In the rows, zero is written as 128.
One turn sends every row of this set to another row. A few are shown first. Where does it send the rows asked after them?
vone: [126 113 139 145 105 132 142  91 140 133 126 124 137  95  85 135]
fovos: [154 131 113 112 162 139 123  98  97 144 124 116 105 133 120 141]
lok: [158 117 128 138 102 120 136 156 138 137 120 151 121 121  91 105]
muv: [119 131 121 147 116 148 124 110 134 128 113 143 109  75 140 125]
mog: [130 142 125 114 119 129 174  97 103 121 130 106 137 136 130 138]
nek: [153 150 110 139 122  96 124 133 124 126 126 135 129 102  88  94]
nuse: [125 133 162 125 148 122 139  99 145 115 116 118 112 134  83 126]
Sebo: [153 140 140 119 156 134 142 127 123  91 141 160 132 123 120 145]
dus: [129 167 120 154 136 127 108 105 104 129  88 140 133 109 123 104]
Zivan: [163 155 131 142 110 116 149  90 100 116 135 130 132  86 126 132]
sek: [119 140 140 153 118 154 119 124 134 138 110 127 109  88 141 118]
rav: [144 128 132 177 132 119 126 130  97 148 126 117 109 122 149 134]
maf: [159 127 123 127 148 122 155 120 131  83 138 155 122 124 100 130]
vuvu: [142 113 114 101 137 105 146 109 115 133 120 157 126 155 136 124]
Mip: [159 156 127 138  84 118  99 121 117 107 111 126 113 108 109 136]
Vem: [151 139 134 138  66 122 117 127 125 110 111 132 113 115 109 141]
gele: [146 138 157 135 150 122 145 123 141 105 122 113 112 144  84 114]
kun: [137 135 131 110 148 103 130 109 114 144 113 123 122 164 131 109]
Peb: [135 101 109 168 123 110 134  95 109 143 118 135  97 108 129 141]
Dep: [170 121 121 109 148 158 123  98 110 130 104 123 107 143 118 139]
gek: [128 112 140 133 147 103 149 130 134 109 117 133 136 162 132 119]
geve: [122 118 132 150  99 147 147 122 124 136  88 170 128 126 125 123]
Fonik: [126 120 128 116 127 132 171 109 102 146 137 116 120 140 127 148]
dolem: [167 142 141 148 139 156 106 133 116 127 136 133 147  99 119 134]
maras: [135 148 159 152 110 121 119 148 104 132  83 132 135 133 122 132]
zelad: [178 119 164 143 106 150 132 108 123 144 105 126 100 118 111 131]
dotud: [134 127 112 138 111 104 121 101 107 112  81 163 128 101 106 142]
Lukis: [143 115 118 128 168  99 122 109 130 103 109 138 127 147 122 117]

Sebo turns into Dep
kun turns into gek
sek turns into Vem
Where do these go?
dus turns into maras
Fonik turns into maf
lok turns into Peb
zelad turns into vone

One turn sends every row of this set to another row. A few are shown first. Where does it send the rows asked after them?
gab: [128 144 117 169 105 109 135 132 117 125 130  94 153 153 117 134]
zeku: [125 110 156 133 125 132 149 166  82 141 120 110 137 132  73 123]
bup: [169 129 127 153 141 144 162 141 133 125 116 111 128 143  88  97]
pusud: [156 143 173 148 117 113 103 128 101 113 122 132 150 146 124  99]
novek: [144 144 133 147 129 128 183 130 104  86 115 127 135 146 122 135]
lufud: [155 139 186 126 125 124 113 153 122 122 115 133 151 155 136 127]
Tiro: [132  94 134 169 110 128 131 166 116 130 148 132 164 117 102 132]
duvaz: [116 151 167 166 137 128 172 122 113  94 137 145 130 121 110 117]
nidap: [120 159 140 167 118 104 150 128 111 141 121 106 144 145  86 107]
seb: [102 107 156 147 106 151 129 152 103 134 150 111 156 117  84 121]
Zipan: [120 140 149 142 139 158 159 135 134  85 146 138 137 140 134 143]
Vitu: [137 111 134 137 130 151 147 162 115 139 132 139 156 132  65 102]
bufos: [113 154 152 130 143 167 139 140 143 135 121 109 145 163  93 121]
tudus: [146 145 170 146 111 118  99 128 115 115 136 134 157 144 126  99]
biti: [129  92 140 140 124 151 116 162  87 119 135 103 139 138 102 141]
sabu: [162 163 154 146 142 118 152 143  97  90 107 101 164 140 111 139]
Gik: [141 128 148 184 125 115 151 148 150 135 150 120 133 113 108 112]
veged: [137 162 152 138 142 141 125 149 134  89 151 111 171 137 128 148]
fef: [163 116 143 189 131 107 152 150 128 126 126 111 126 122 116 124]
larup: [131 134 144 169 127 130 159 126 110  78 138 130 136 132 141 145]
Bekoz: [124  95 162 155 132 170 129 163 126 129 140 138 162 117  90 123]
zafuv: [126 178 157 138 130 133 146 140 136 103 151 115 180 127 103 125]
zore: [129 178 178 154 149 126 140 132 115 101 139 122 163 119  91 110]
lepof: [111 111 163 135 133 152 129 157  94 137 141 118 135 126  71 113]
vato: [123 134 187 185 152 130 124 136 103 123 107 107 127 138 112 135]
Mutu: [116 157 139 141 122 139 180 127 132  98 146 139 144 136 112 122]
giz: [150  85 161 161 142 159 134 165  97 120 108 129 150 126  93 132]
tivi: [141 138 141 135 146 159 138 144 119 122  97  96 139 175 110 141]
daro: [146 120 179 170 149 166 155 146 150 127 118 117 132 120 101 112]
valob: [103 134 175 181 136 143 111 136 133 122 140 109 143 135 126 142]
Nol: [131  95 153 153 116 138 135 155  72 124 116 100 143 127  91 133]
mokoz: [155  93 115 141 124 149 136 166 107 123 125 124 159 142  93 128]
Kem: [144 147 193 124 126 126 115 151 128 129 123 139 152 150 126 117]
butem: [150 171 178 140 166 126 147 146 103  98 115 117 150 135  96 125]
goba: [140 101 152 170 126 117 147 164  95 137 123 136 150 115  78 115]
lum: [115 102 136 131 106 144 130 168 106 133 148 105 153 134  98 141]
mafa: [153 151 175 128 101 130 134 133 116 124 105 125 170 151 114 100]
gite: [153 145 166 129  95 133 126 134 122 119 112 121 175 153 127 110]
tun: [153 153 149 160 138 125 125 138 106  79 133 101 168 133 131 146]
zad: [158 107 161 173 141 167 144 149 149 114 119 106 137 128 126 134]
zef: [134 145 166 144 156 146 175 133 108  90 116 140 122 141 113 130]
femuz: [158 126 113 151 127 154 149 142 154 123 140 109 140 142 104 107]

duvaz turns into zef
giz turns into mokoz
Where do these go?
femuz turns into Gik
zafuv turns into zore
Kem turns into mafa
valob turns into bufos
lepof turns into zeku

